One hidden turn or mirror swaps the rows below in pairs. Which row is each named row swapped with?
j_278: [ 14   0 -17  18  33  36 -18  -5 -12 -32   3  34   7  10  20 -70  19  15
  31  25   9]
j_995: [ 12   5 -18  16  42  27 -15  -1   9  13 -54  39  23  10   9  -9  12  -9
   0   9 -17]
j_417: [ 28 -15 -22  21  18  31  -7 -33  37 -15  -1  43   6 -19 -15  31  16   3
  24   2 -13]
j_173: [  5 -10 -19   3  34  13  16 -13  14 -24   3  14 -14 -17 -13 -33  19  16
  -2  46  13]
j_125: [ 16  -3 -30  -7  -4  24 -18 -11   0 -13 -48  22  26   9  -9 -58  25  23
  -7  18 -25]
j_516: [  1 -11 -18  -8  31  35  -3 -41 -28  -4  16  25  32   8   0 -13  13  22
  55  62 -26]
j_624: [  6 -54 -21  44  25  40  -5 -20  21 -13  17  31  -1   5   3 -30   8  17
   9  21   9]
j_687: [  4 -17 -16 -21   5  22 -38  -1 -28 -12  25  30  37  39 -13 -31  20   7
  35  44 -29]
j_767: [ 27   3  -8 -12  24  36 -32 -21  -8 -41 -44  53   3   3 -23  11  31   6
  22  15  -7]
j_556: [ 16 -28 -15  -2  33  24 -31   0  -9 -23  15 -13   2  23  -9  14 -28  19
 -11  45   3]
j_834: [ 23 -16 -31  23  18  25  -5 -36  11 -10  13  17  13  11   4   2  66   8
  55  16  -7]
j_12: [ 28   8 -15   3  15  54 -22 -43 -26 -32  23   4  -4  -3 -39 -27   2   0
   2  17 -16]
j_891: [  7 -11 -26  38  23  56 -32 -13 -24 -12 -16  15  31  29  30   0  -5  47
  37  15 -23]
j_954: [-13  -6 -21 -13   6  22 -22  -6 -41  -3  29  32  29  -8   7   5   6  15
  38  44 -24]
j_623: [ 30 -16  -8  12  11  32 -42  18   3 -14  25  29  33  45  11  -3  -9   9
 -11   4 -31]
j_113: [ 29   7 -34 -34  11  18 -10 -53 -14 -12  11   2  13  21   5 -19   5  47
   8  50 -20]
j_589: [ 30   1 -25  14  12  38 -39 -31  -9  -2   0 -40  14  11 -10   2  44  -4
  24  13 -18]
j_151: [ 32  -3  -6 -21 -10  29 -19  -5   9   2  -7  24  20   6 -37   3 -10  -3
 -25  26 -18]
j_452: [ 32  -4 -17  18  32  31 -25  -9   3 -31   7   9  46  41   1  -9  68  10
  15  20 -25]
j_342: [ 34  -3 -33  28   6  19 -39  -8   4 -32  11  -4  17  23   7   7  56  36
  31   4 -24]
j_311: [ 39 -10 -11  25  38  31 -17 -19  15 -22  40  -3   0  -1  35  16   3  14
  26  12 -10]
j_964: [ 20   0 -19 -26   8  32 -38  -1 -15 -10  -9  34  52  22  29   2 -17  19
  29   2 -38]
j_949: [  7  -5 -39  26  28  49 -35 -41  18 -20 -16  37 -26   8  -3 -13  -1  30
   8   8  12]
j_888: [ 26   1 -23   8  46  22  -3 -16  12  -2   5 -11  -3  22 -26 -33 -31  25
  10  31 -15]
j_384: [ 12 -13 -45  13   8  45 -25 -36  -6   6 -48   8  32   4  19  19   8  15
   7  -8 -10]
j_503: [ 26 -11  -4  16  22  35   7  16 -11 -10  20  -4  42  14   2  38   1  15
  10  30 -15]
j_494: [ 51   3  -4 -17   1  13  23   1   7 -12 -11  15  38  -4 -11 -30  25   9
  33  25 -11]
j_969: [ 23  -4 -13  17  19  33 -26 -34  -3 -29  -4 -20  12  17 -25 -28 -43  15
  15   2   2]
j_155: [ 30 -16 -27  21  20  30 -20 -34  26  24   4  25   7  25   5   1  56   8
  11  -6 -18]
j_714: [ 17 -12 -23  13 -10  23 -55 -18   5 -38  21  11  21  16   9 -51 -25  13
  16  19 -24]
j_701: [ 23 -45 -18  -9 -12  24  -2   1  16  -2 -20  39  50  23 -24 -20  -1  23
  11  12 -21]
j_845: [ 17 -10 -22   0   4   5  -1 -14  36 -28  -8  39  28 -20  14  21  13  -8
  32  11   3]
j_346: [ 23 -41 -21 -32  20  39 -12   0 -23 -23 -46  12  27  12  18  -7  -2  32
  32  38  -5]
j_172: [ 29 -19 -19  11  22  14 -31   9   0 -47  -5 -24  31  12   0 -40  -3  36
  -5  14   5]
j_410: [ 29 -32 -29  13  30  56   1 -12 -14 -26  11 -28  20   1  20 -21  24   1
  -7   9   9]
j_796: [-17 -26 -51  14  15  55 -26 -38 -29   0   7  23   8 -11 -16 -22   3  19
   2   8 -33]
j_369: [ 18  -3 -31  -5  30  25 -19 -20  25 -30 -20  12  24   4  33 -29  57  -3
  22   0   3]
j_436: [  4 -20 -17   4  16  20   3 -17 -13  -7 -37  13  36 -42  22 -10  -1  13
  21  24   8]
j_932: [ 30   1  -9  -6   4  33 -49 -24 -19 -11 -12  75  21  14 -12   0  37  -3
  11  26 -11]
j_574: [ 19   8 -23  -3  30  21 -26 -25  -5 -19  -8  32  17  14  38   1  56   6
 -23  32  -2]
j_248: [-18  -2 -25 -30  39  27 -43  -5 -30 -15 -13  15  14  19  -7  10  12   6
  42  41   2]
j_404: [ 28 -38 -17  -2  23  14 -27   8  13 -30 -16  19   0  12 -35  26  32  27
  -1  28 -28]
j_893: [ 13 -10   6  11  26  23 -23  -8   1 -18 -49  28  24  -4  -2  16  -7 -18
   9   5  12]
j_426: [  1 -24 -18 -30  26  19 -30 -15  -9  17  26  43   7  42 -18 -17  -7  25
  20  41 -21]
j_335: [ 14 -16 -20   4   7  40 -60 -11  -2 -26  18  40  21  24 -24 -29 -28  13
   4  16 -37]
j_328: [ 20 -16 -27  18  17  37   6 -36  15   6   8  36   7   0  21  22 -15  32
  46   8 -17]
j_196: [ 19 -13  -7 -43  13  15 -17 -19  -5 -17  15  -4  19   0   6 -48  -4   8
  30  55 -19]
j_423: [ 43   6 -30   2  15  33 -19 -52  -3 -24  41  24  -4  15 -39 -10  17  27
  24  21   1]

j_891 swaps with j_503
j_687 swaps with j_834
j_574 swaps with j_113
j_328 swaps with j_623
j_969 swaps with j_893
j_346 swaps with j_410
j_196 swaps with j_369

